[[2.14, -1.93, -1.12, 0.74, -0.22, 3.30, 2.54, 2.25, -3.24, 0.44, 3.03], [2.40, -1.24, 3.49, 1.15, -1.96, -3.30, 1.08, -1.81, 2.60, 0.46, -1.34], [-1.84, 3.73, 0.28, -0.08, 3.39, 1.74, -1.20, -2.34, -1.70, -0.14, 1.21], [-1.73, 2.12, 1.23, 2.41, 3.42, 3.18, 2.93, -4.87, 1.11, 1.83, 3.07], [0.55, 1.81, 2.82, 1.53, 1.71, 6.44, -2.38, -0.95, -4.70, 0.20, 4.42]]
Read off the entry just left of -0.08.
A: 0.28
The entry just right of 3.42 is 3.18
The entry just right of the centre entry -> -1.20
The 4th entry in reading order -> 0.74
Read off the entry just right of the smallest entry.
A: 1.11
Read off the first entry in reading order.
A: 2.14
The third largest entry: 3.73
The entry just right of -2.34: -1.70
The entry just right of -0.08 is 3.39
The entry just right of -1.24: 3.49
The entry just left of the largest entry: 1.71
The centre entry -> 1.74
Read off the third smallest entry.
A: -3.30
The entry just right of the largest entry is -2.38
Read off the entry just left of 2.41.
A: 1.23
The entry just left of -1.96 is 1.15
The entry just left of the smallest entry -> 2.93
Read off the entry just left of -4.70.
A: -0.95
Read off the 5th entry in reading order.
A: -0.22
Read off the entry just left of 1.81.
A: 0.55
The second smallest entry -> -4.70
Read off the second entry in reading order.
A: -1.93

x =
[[  6   3 -27  35  34  19  38]
 [ 11  17  14  26  28  21 -19]
 [ 20  37  16  11  36   5 -15]
 [ 18  13  24  23   1  15 -11]
 [ 19  -6   9  11  41  24  17]
 [ -6   6   9   6  -6  34  39]
 [ 30   5  28  13   7   3   8]]
Rows and columns are numbered from 1.
The top-right entry? 38
The entry just left of 37: 20
The entry in the bottom-right corner: 8
The entry directly above the centre entry? 11
The entry at row 1, column 1? 6
The entry at row 1, column 3 is -27
The entry in the bottom-left corner? 30
The entry just right of the smallest entry? 35
The entry directly above the largest entry -> 1
The entry at row 1, column 2 is 3
The entry just right of 37 -> 16
The bottom entry of the column that holds the largest entry? 7
The entry just left of 7: 13
The entry in row 2 and column 2? 17
The bottom entry of the column that holds the smallest entry? 28
The median of all entries -> 14

Questions about the matrix below. Counting starts at 1.
1) Give the entry at row 3, column 2.
2) Give the entry at row 2, column 1.
3) Give the top-left entry.
4) Give the entry in the top-right corner.
5) Give the entry in the bottom-right corner.
6) Give the entry at row 3, column 3.
7) Give the bottom-left entry.
-3.78, -6.00, -3.25, -0.07, -4.15, -0.35
-3.78, -6.12, -2.79, -0.07, -4.18, -1.30
-2.52, -6.12, -2.79, -0.07, -4.18, -1.30
-3.78, -6.12, -2.31, -0.07, -4.18, -1.30
-3.78, -6.12, -2.31, -0.07, -4.18, -1.30
-3.78, -6.12, -2.79, -0.07, -4.18, -0.97
1) -6.12
2) -3.78
3) -3.78
4) -0.35
5) -0.97
6) -2.79
7) -3.78

M =
array([[4748, 6372, 2969, 3992, 3565, 3574, 3719, 5524, 8665, 6242, 5631,
        3209, 3851, 4146, 4992, 5597],
       [3272, 3524, 6758, 5567, 6158, 4160, 6637, 5443, 2664, 4178, 4945,
        5454, 6526, 4758, 3452, 4108],
       [4022, 4149, 7829, 5819, 4916, 2762, 6022, 3856, 3488, 4547, 5148,
        6047, 8209, 4111, 3367, 3858],
       [3090, 3172, 5331, 7978, 3622, 6249, 5848, 5529, 2770, 5160, 4262,
        3523, 4363, 5283, 4919, 4714],
       [3552, 3698, 5979, 7730, 3328, 4899, 5041, 3452, 3751, 5763, 6952,
        3272, 4380, 4571, 5128, 5116]])
The entry just left of 8209: 6047
Give the entry just right of 6526.
Answer: 4758
The entry just left of the largest entry: 5524
The entry just right of the largest entry -> 6242
The second largest entry is 8209
The entry just left of 5848 is 6249
Give the entry just right of 5283.
Answer: 4919
The 3rd smallest entry: 2770
Give the entry just right of 3172.
Answer: 5331
Give the first entry in reading order.
Answer: 4748
Give the entry just left of 6047.
Answer: 5148
Give the 3rd largest entry.
Answer: 7978
Give the entry just left of 4178.
Answer: 2664
Give the 3rd entry in reading order.
Answer: 2969
The 2nd entry in reading order: 6372
Give the fourth entry in reading order.
Answer: 3992

B =
-0.32, 0.73, 0.62, -0.04, -5.35, 1.40, -2.50, -2.91, 1.95, -1.54, 1.88, -3.03, -1.36, -1.13
0.30, -3.81, -2.03, 0.46, -0.47, -1.02, -4.49, 3.99, -1.99, -0.02, -1.97, -0.83, -1.25, 3.15
0.15, -1.80, -4.28, 1.92, -3.84, 4.11, -2.50, 0.19, -0.49, 1.01, 1.57, -0.57, -1.72, -2.31
-1.52, -1.85, 3.05, -0.89, -4.86, -0.25, -3.65, -0.19, -3.08, 1.67, -0.84, -1.25, -2.83, -0.65
0.56, 2.01, -1.91, 1.14, 1.43, -2.98, 3.78, -3.68, 0.18, 0.03, -1.05, -4.27, 1.65, -1.78
-2.75, 0.00, 0.15, -0.33, -0.68, 2.33, -0.41, -0.35, 0.17, 6.08, 2.41, 1.07, -2.12, 2.89
0.02, 0.78, -2.10, -0.14, -0.37, -4.07, -1.01, 1.99, 0.97, -5.34, -0.51, 0.49, -0.59, -0.27
0.73, -3.21, 1.34, -3.68, 3.47, 1.30, 1.37, 1.78, -1.59, -1.48, -1.76, -2.52, 0.17, -1.12
1.03, -3.23, 2.82, 0.39, 1.47, -1.90, -3.19, -1.73, 0.65, 2.51, -2.37, 0.05, 1.87, 2.06
-1.87, 0.47, 2.32, 1.45, -5.09, 0.52, 1.28, 0.51, -0.59, 3.75, -2.83, 2.17, -1.94, 2.48
2.54, -3.04, -3.27, -1.04, 1.89, 2.77, 2.02, 3.61, -1.13, -2.19, -1.35, 0.29, 1.81, -1.74
1.12, 1.43, -1.43, 3.78, -2.62, -1.15, -2.23, -3.83, 0.00, 0.03, 1.87, -0.69, -2.72, -3.86
Indices start at 1.
The entry just right of 2.82: 0.39
Report the entry in the top-left corner.
A: -0.32
The entry just left of -1.48: -1.59
Report the entry directly above -3.23.
A: -3.21
Report the entry in the bottom-left corner.
A: 1.12
Report the entry just right of 1.01.
A: 1.57
The entry at row 2, column 1 -> 0.30
Report the bottom entry of the column that holds the smallest entry.
A: -2.62
The entry just left of 1.30 -> 3.47
Report the entry at row 1, column 3.
A: 0.62
Report the entry just right of -0.04.
A: -5.35
Report the bottom-right entry.
A: -3.86
The entry just left of -1.74 -> 1.81
The entry just left of 1.57: 1.01
The entry in the top-right corner -> -1.13
The entry in row 3 and column 3 -> -4.28
Report the entry just left of the largest entry.
A: 0.17
Report the entry in row 3 and column 1.
A: 0.15
Report the top entry of the column that holds the largest entry.
A: -1.54
Report the entry at row 1, column 2.
A: 0.73
Report the entry directly below -5.34.
A: -1.48
Report the entry directly above -1.72.
A: -1.25
Report the entry at row 2, column 2.
A: -3.81
The largest entry is 6.08
Report the entry just right of 1.14.
A: 1.43
Report the entry just right of the largest entry.
A: 2.41
The entry directly above -3.27 -> 2.32
The entry directly above -3.21 -> 0.78

X = (6, 6, 5, 5, 1, 2, 7, 6, 5, 7, 6)
Which number is the 1st entry from the left? 6
The second entry from the left -> 6
Which number is the 1st entry from the right? 6
Which number is the fourth entry from the end? 6
Which number is the centre entry? 2

Read these off the array that follows.
1) The entry just right of 581?
2) The entry just right of the largest entry?
3) The maximum?
4) The entry just left of 218?
5) The entry just right of the centre entry?
6) The entry just right of the smallest entry?
array([[655, 427, 546, 111, 741, 626, 581, 405, 775, 307, 495, 767, 250,
        335, 218],
       [547, 587, 535, 198, 588, 756, 509, 418, 743, 336, 645, 723, 193,
        348, 173],
       [675, 385, 268, 404, 782, 506, 610, 506, 592, 274, 462, 690, 169,
        115, 363]])
1) 405
2) 506
3) 782
4) 335
5) 743
6) 741

Read these off the array that follows.
1) Give the top-left entry.
2) Give the entry just right of -5.46.
3) Give the bottom-left entry.
4) Give the second entry on the main diagonal.
5) Give the entry in the bottom-right corner.
6) Give the smallest entry in the first row.
7) Give the third-last entry, reading row by row.
8) Give the entry directly above -1.26.
[[ 3.24 -0.44 -3.49  3.71 -1.92]
 [-3.60  0.99  2.60 -3.94  1.93]
 [ 3.79 -1.04 -2.19  3.82 -1.98]
 [ 4.25 -2.00  0.38  3.59 -1.86]
 [ 0.33  1.36 -5.88  1.77 -0.88]
 [ 1.38  0.96 -5.46  2.52 -1.36]
 [ 3.12 -0.46 -3.86  3.67 -1.65]
 [-2.75  0.24  4.09 -3.51  1.66]
 [ 3.39 -2.69  3.95  1.99 -1.10]
 [-2.00  2.40 -5.39 -0.05  0.32]
 [-0.78  2.10 -5.71  0.93 -0.30]
 [ 3.72 -2.68  3.65  2.09 -1.26]]
1) 3.24
2) 2.52
3) 3.72
4) 0.99
5) -1.26
6) -3.49
7) 3.65
8) -0.30
